One turning vector, and how many steps it has turned
The counts run from 0 to 701.
[83, 100, 60, 85, 108, 80, 77, 111, 101, 80, 88, 82, 126, 94, 92, 105, 121, 128, 76, 102, 113, 99, 103, 90, 105, 64, 120, 83, 95, 102, 86, 88, 86, 65, 94, 124, 92, 104, 118, 106, 108, 80, 109, 103, 107, 93, 95, 89, 113, 81, 127, 109, 74, 123, 79, 102, 139, 95, 114] : 376
[115, 104, 129, 94, 120, 53, 78, 127, 87, 103, 82, 76, 70, 88, 109, 98, 112, 113, 122, 90, 108, 98, 107, 101, 86, 118, 114, 67, 95, 85, 91, 96, 81, 82, 118, 105, 99, 113, 84, 103, 107, 112, 77, 91, 83, 71, 89, 104, 122, 76, 109, 110, 110, 105, 87, 119, 117, 101, 96] : 540
[88, 117, 86, 96, 98, 70, 105, 88, 99, 62, 56, 102, 121, 103, 86, 107, 115, 120, 98, 105, 107, 111, 84, 108, 136, 63, 101, 117, 80, 83, 98, 109, 104, 91, 82, 104, 100, 110, 147, 127, 91, 88, 83, 105, 93, 102, 92, 84, 98, 83, 118, 80, 106, 119, 94, 117, 75, 99, 102] : 697
[77, 102, 70, 110, 107, 64, 85, 93, 121, 89, 79, 66, 115, 105, 111, 111, 108, 111, 100, 94, 98, 81, 117, 112, 120, 55, 110, 101, 117, 73, 73, 71, 106, 81, 74, 95, 87, 111, 124, 78, 116, 101, 84, 103, 111, 105, 114, 97, 132, 82, 102, 99, 103, 105, 79, 97, 81, 96, 128] : 663
[75, 89, 133, 96, 125, 83, 118, 98, 84, 69, 62, 102, 88, 108, 84, 113, 102, 100, 112, 107, 93, 106, 105, 96, 123, 75, 102, 119, 100, 101, 93, 97, 118, 77, 89, 70, 98, 110, 96, 126, 125, 105, 88, 112, 99, 107, 80, 89, 97, 112, 139, 84, 152, 95, 92, 118, 101, 86, 84] : 275
[77, 106, 47, 97, 113, 104, 85, 80, 83, 110, 94, 70, 119, 89, 78, 121, 115, 107, 84, 113, 68, 99, 106, 92, 91, 90, 109, 86, 92, 114, 83, 95, 94, 81, 48, 115, 103, 105, 149, 91, 106, 97, 105, 88, 105, 92, 99, 80, 119, 76, 115, 97, 100, 104, 110, 96, 96, 116, 90] : 408
[81, 118, 52, 103, 100, 95, 110, 84, 81, 96, 89, 90, 125, 92, 65, 95, 112, 116, 85, 107, 94, 108, 108, 100, 83, 97, 111, 110, 89, 103, 108, 118, 98, 94, 65, 109, 106, 110, 146, 103, 94, 88, 95, 91, 76, 86, 96, 73, 109, 81, 118, 100, 105, 114, 115, 126, 91, 113, 75] : 404
[76, 140, 100, 96, 111, 108, 79, 89, 112, 67, 102, 82, 117, 83, 88, 105, 116, 119, 112, 94, 120, 99, 110, 85, 103, 70, 105, 70, 87, 89, 69, 85, 102, 84, 109, 111, 81, 119, 118, 130, 112, 83, 93, 101, 99, 100, 97, 85, 109, 79, 101, 108, 92, 131, 90, 103, 127, 113, 86] : 168
[113, 115, 133, 101, 129, 80, 84, 137, 80, 82, 64, 78, 86, 94, 103, 96, 107, 111, 104, 103, 124, 106, 93, 79, 98, 107, 130, 61, 76, 107, 101, 102, 91, 72, 102, 98, 95, 111, 82, 116, 104, 96, 92, 96, 94, 62, 74, 99, 121, 102, 124, 127, 114, 101, 110, 107, 128, 98, 88] : 546
[100, 100, 111, 88, 133, 64, 91, 104, 98, 93, 54, 65, 88, 110, 93, 93, 116, 109, 118, 89, 96, 88, 103, 99, 110, 93, 105, 92, 103, 73, 87, 90, 99, 55, 97, 95, 95, 109, 83, 89, 113, 127, 95, 99, 111, 109, 77, 94, 131, 107, 123, 103, 107, 72, 88, 111, 87, 69, 88] : 266
[79, 102, 76, 108, 100, 60, 90, 111, 97, 109, 94, 59, 111, 102, 71, 92, 123, 101, 78, 96, 99, 96, 115, 105, 59, 90, 125, 110, 103, 68, 96, 90, 110, 69, 81, 105, 88, 105, 129, 79, 102, 103, 101, 105, 89, 61, 90, 95, 114, 98, 116, 109, 128, 82, 100, 126, 104, 90, 82] : 619
[69, 95, 121, 104, 133, 90, 79, 101, 76, 91, 79, 70, 76, 96, 96, 106, 107, 87, 138, 98, 93, 85, 117, 93, 116, 93, 114, 81, 115, 93, 66, 63, 109, 82, 86, 79, 109, 103, 78, 102, 128, 113, 95, 101, 106, 110, 100, 104, 142, 87, 110, 121, 105, 107, 90, 104, 92, 70, 82] : 242
[84, 120, 99, 80, 119, 81, 81, 99, 75, 80, 98, 111, 105, 72, 82, 107, 124, 111, 104, 66, 84, 103, 116, 95, 105, 107, 108, 73, 83, 98, 87, 106, 111, 101, 69, 104, 84, 88, 118, 124, 100, 90, 80, 90, 63, 111, 112, 81, 89, 74, 85, 114, 115, 119, 91, 113, 99, 117, 78] : 178
[77, 137, 104, 107, 109, 93, 89, 80, 93, 78, 108, 100, 104, 73, 69, 115, 124, 123, 106, 90, 111, 100, 113, 96, 93, 76, 108, 91, 86, 100, 76, 101, 111, 105, 98, 101, 82, 97, 140, 129, 117, 83, 80, 97, 70, 104, 107, 88, 98, 68, 90, 83, 115, 136, 92, 108, 103, 124, 75] : 172
[103, 119, 135, 95, 144, 105, 86, 97, 96, 79, 64, 90, 79, 115, 109, 115, 112, 106, 123, 100, 74, 105, 96, 87, 89, 122, 89, 69, 78, 114, 92, 99, 83, 81, 92, 98, 91, 146, 109, 113, 93, 109, 71, 102, 107, 90, 73, 91, 91, 89, 133, 106, 107, 93, 104, 116, 111, 115, 86] : 505
[70, 106, 130, 99, 108, 69, 97, 106, 115, 82, 58, 63, 83, 100, 85, 95, 115, 97, 115, 85, 110, 89, 99, 104, 97, 79, 99, 126, 107, 80, 89, 93, 120, 85, 98, 72, 86, 119, 114, 119, 114, 95, 94, 105, 87, 80, 69, 104, 103, 102, 115, 83, 134, 96, 101, 125, 88, 75, 83] : 277
[83, 114, 85, 113, 123, 106, 94, 69, 92, 95, 94, 77, 103, 100, 88, 115, 98, 116, 125, 103, 77, 91, 124, 107, 107, 66, 95, 92, 98, 96, 75, 80, 100, 97, 63, 96, 103, 121, 111, 111, 139, 104, 85, 100, 102, 130, 118, 89, 129, 74, 96, 78, 102, 104, 90, 90, 67, 114, 88] : 451
[79, 104, 120, 102, 141, 82, 100, 90, 75, 104, 66, 64, 76, 109, 96, 110, 107, 113, 114, 102, 86, 83, 113, 108, 92, 111, 112, 85, 122, 107, 79, 84, 100, 62, 97, 84, 106, 111, 99, 72, 132, 115, 88, 99, 108, 122, 87, 96, 128, 94, 124, 82, 120, 79, 92, 108, 90, 96, 85] : 261
[58, 115, 68, 107, 105, 99, 93, 94, 88, 79, 94, 96, 125, 87, 92, 84, 103, 103, 99, 94, 95, 105, 131, 96, 106, 80, 89, 115, 80, 88, 93, 110, 111, 100, 51, 99, 110, 108, 117, 124, 103, 76, 96, 104, 76, 78, 100, 76, 100, 78, 104, 135, 95, 135, 109, 115, 82, 94, 81] : 423
[122, 117, 118, 86, 121, 64, 60, 121, 78, 92, 67, 68, 73, 95, 124, 112, 113, 105, 112, 88, 92, 107, 98, 91, 95, 127, 114, 59, 89, 100, 80, 97, 73, 70, 99, 103, 94, 113, 75, 113, 101, 116, 82, 85, 99, 71, 86, 102, 128, 82, 121, 103, 109, 90, 92, 94, 105, 104, 99] : 541
[77, 89, 121, 111, 109, 56, 88, 134, 109, 82, 89, 86, 79, 95, 129, 103, 100, 110, 89, 100, 109, 99, 123, 103, 78, 86, 105, 113, 104, 93, 100, 90, 102, 105, 93, 91, 87, 137, 130, 94, 109, 96, 84, 114, 91, 59, 79, 100, 96, 100, 118, 110, 126, 125, 96, 125, 118, 114, 116] : 320
[85, 108, 65, 121, 126, 95, 91, 76, 80, 109, 92, 82, 102, 105, 96, 101, 110, 126, 107, 103, 66, 86, 121, 115, 81, 101, 92, 75, 92, 101, 103, 106, 94, 96, 42, 106, 111, 104, 107, 94, 112, 106, 77, 86, 81, 101, 104, 95, 118, 54, 100, 94, 90, 98, 105, 106, 60, 113, 90] : 433
[88, 102, 125, 89, 134, 76, 110, 106, 103, 70, 51, 81, 103, 103, 83, 84, 100, 101, 115, 90, 108, 99, 101, 95, 122, 75, 104, 112, 97, 86, 97, 87, 114, 68, 96, 89, 99, 116, 88, 117, 113, 112, 95, 116, 105, 102, 72, 85, 110, 121, 133, 115, 120, 91, 97, 126, 109, 65, 79] : 271
[69, 101, 79, 118, 124, 73, 94, 123, 109, 88, 113, 71, 102, 85, 111, 91, 90, 130, 98, 81, 77, 97, 115, 102, 90, 90, 119, 95, 104, 92, 102, 96, 89, 125, 74, 107, 105, 128, 122, 106, 112, 91, 68, 105, 79, 72, 93, 96, 90, 73, 95, 108, 111, 110, 114, 137, 99, 116, 112] : 112
[84, 95, 74, 94, 124, 78, 91, 118, 101, 88, 98, 58, 118, 99, 107, 94, 86, 121, 88, 100, 75, 101, 101, 81, 111, 92, 115, 107, 111, 96, 80, 86, 78, 86, 82, 107, 112, 149, 133, 91, 111, 99, 90, 119, 111, 83, 85, 78, 109, 100, 123, 99, 111, 94, 117, 122, 127, 96, 104] : 89
[75, 108, 70, 100, 91, 70, 96, 110, 96, 78, 88, 93, 127, 86, 77, 94, 115, 129, 78, 106, 121, 110, 109, 100, 106, 63, 122, 106, 99, 95, 89, 113, 95, 82, 90, 101, 89, 96, 132, 122, 112, 66, 107, 109, 83, 89, 101, 76, 103, 79, 111, 85, 100, 142, 85, 110, 126, 100, 98] : 380
[78, 116, 91, 93, 118, 91, 96, 95, 114, 56, 59, 91, 127, 93, 95, 98, 108, 109, 97, 97, 109, 94, 85, 100, 139, 67, 106, 107, 85, 89, 102, 96, 108, 96, 74, 102, 98, 116, 152, 119, 82, 85, 86, 103, 89, 93, 83, 82, 98, 90, 112, 106, 93, 130, 112, 127, 97, 96, 100] : 698
[77, 117, 92, 99, 125, 93, 79, 87, 119, 89, 80, 64, 100, 92, 105, 84, 106, 119, 144, 83, 90, 83, 122, 101, 107, 74, 84, 82, 96, 74, 76, 82, 95, 98, 76, 97, 104, 119, 98, 106, 123, 106, 84, 97, 106, 113, 114, 96, 135, 71, 89, 106, 81, 103, 88, 111, 76, 96, 86] : 455
[87, 112, 118, 110, 119, 98, 86, 76, 63, 100, 59, 76, 90, 108, 88, 121, 111, 75, 123, 108, 87, 96, 113, 97, 112, 97, 101, 96, 100, 103, 73, 73, 111, 70, 71, 76, 108, 106, 99, 102, 121, 112, 99, 89, 94, 103, 98, 89, 142, 96, 114, 103, 131, 97, 99, 81, 77, 88, 76] : 237
[106, 113, 138, 85, 138, 81, 101, 110, 88, 65, 75, 107, 85, 89, 100, 99, 112, 124, 128, 93, 88, 103, 113, 101, 100, 105, 95, 81, 73, 89, 111, 115, 99, 99, 95, 103, 99, 125, 91, 129, 101, 110, 60, 111, 91, 99, 86, 86, 91, 87, 115, 106, 113, 107, 92, 145, 103, 109, 78] : 502
[60, 76, 85, 81, 114, 80, 71, 122, 94, 104, 102, 79, 82, 94, 97, 105, 123, 99, 95, 92, 72, 88, 115, 94, 65, 98, 108, 88, 117, 103, 76, 75, 107, 71, 77, 88, 71, 97, 104, 86, 112, 103, 107, 112, 95, 97, 84, 94, 102, 90, 115, 123, 115, 104, 88, 116, 129, 82, 94] : 602
[109, 107, 69, 101, 113, 64, 97, 128, 110, 81, 89, 82, 116, 92, 116, 78, 96, 143, 106, 78, 75, 105, 104, 90, 87, 88, 105, 87, 82, 88, 114, 113, 73, 103, 63, 130, 99, 122, 108, 100, 107, 102, 71, 96, 80, 76, 84, 87, 113, 86, 106, 115, 103, 92, 115, 123, 96, 125, 103] : 118
[93, 93, 112, 88, 139, 88, 96, 100, 92, 90, 55, 74, 91, 116, 93, 98, 107, 98, 116, 103, 89, 92, 98, 90, 121, 93, 103, 81, 105, 103, 88, 87, 103, 52, 82, 87, 95, 106, 78, 100, 115, 126, 95, 105, 110, 113, 72, 94, 124, 114, 135, 105, 113, 69, 93, 101, 95, 75, 85] : 267
[93, 125, 126, 110, 141, 102, 117, 81, 98, 61, 67, 105, 115, 99, 74, 104, 104, 116, 128, 102, 89, 98, 95, 90, 128, 77, 97, 86, 69, 104, 110, 101, 105, 90, 73, 91, 97, 111, 105, 138, 116, 109, 74, 109, 97, 113, 88, 80, 100, 91, 116, 96, 108, 104, 92, 124, 84, 106, 72] : 483
[79, 111, 63, 89, 96, 96, 66, 98, 89, 89, 91, 73, 118, 95, 87, 86, 114, 114, 111, 101, 107, 110, 121, 107, 96, 60, 86, 104, 86, 62, 84, 99, 92, 82, 67, 125, 113, 107, 109, 121, 103, 94, 101, 115, 98, 93, 97, 90, 126, 63, 109, 124, 75, 125, 93, 111, 96, 87, 86] : 418
[62, 87, 54, 79, 116, 88, 76, 99, 78, 97, 97, 100, 103, 83, 92, 118, 122, 115, 79, 100, 59, 95, 107, 98, 94, 98, 107, 77, 103, 121, 80, 96, 93, 90, 46, 96, 85, 85, 126, 112, 97, 89, 105, 100, 77, 105, 101, 85, 97, 62, 109, 106, 95, 126, 94, 99, 104, 104, 107] : 390
[56, 96, 85, 113, 111, 90, 90, 114, 97, 99, 100, 64, 111, 120, 86, 92, 125, 104, 71, 113, 108, 96, 122, 109, 62, 109, 115, 90, 107, 94, 87, 86, 114, 57, 91, 100, 86, 116, 105, 86, 117, 96, 97, 110, 105, 81, 81, 102, 105, 83, 137, 114, 113, 98, 96, 126, 128, 90, 105] : 614
[79, 89, 70, 100, 120, 78, 93, 86, 116, 76, 72, 103, 99, 112, 120, 110, 123, 127, 114, 114, 86, 84, 119, 112, 101, 56, 81, 84, 111, 97, 83, 77, 113, 81, 70, 95, 73, 111, 106, 95, 111, 97, 85, 117, 110, 115, 102, 97, 113, 75, 112, 94, 75, 120, 74, 100, 91, 105, 118] : 670
[92, 77, 71, 91, 112, 53, 87, 121, 101, 86, 73, 98, 92, 94, 98, 123, 119, 112, 86, 96, 88, 98, 89, 94, 91, 58, 121, 92, 97, 120, 88, 104, 93, 94, 56, 77, 75, 82, 106, 112, 103, 99, 98, 92, 76, 77, 104, 105, 113, 89, 91, 71, 122, 111, 94, 80, 98, 109, 126] : 348
[98, 103, 124, 99, 141, 61, 98, 112, 102, 95, 63, 64, 85, 100, 78, 87, 110, 119, 127, 89, 106, 77, 103, 103, 99, 94, 123, 95, 108, 74, 104, 91, 108, 65, 114, 99, 102, 113, 91, 99, 120, 117, 90, 96, 105, 110, 84, 101, 122, 100, 112, 100, 105, 80, 86, 136, 91, 73, 71] : 265
[71, 106, 67, 88, 110, 69, 87, 113, 92, 82, 83, 73, 110, 91, 121, 107, 111, 118, 56, 88, 103, 91, 107, 89, 105, 113, 128, 74, 120, 123, 79, 92, 86, 80, 82, 94, 77, 115, 125, 79, 89, 85, 96, 89, 95, 69, 96, 83, 112, 88, 123, 102, 99, 116, 102, 96, 125, 116, 125] : 364
[102, 72, 82, 93, 117, 45, 103, 135, 102, 78, 78, 113, 99, 67, 99, 114, 106, 129, 100, 98, 89, 85, 92, 89, 87, 59, 125, 94, 104, 115, 102, 109, 98, 103, 61, 78, 72, 87, 113, 112, 108, 91, 92, 98, 65, 75, 96, 90, 110, 86, 92, 97, 117, 124, 96, 100, 111, 116, 115] : 349
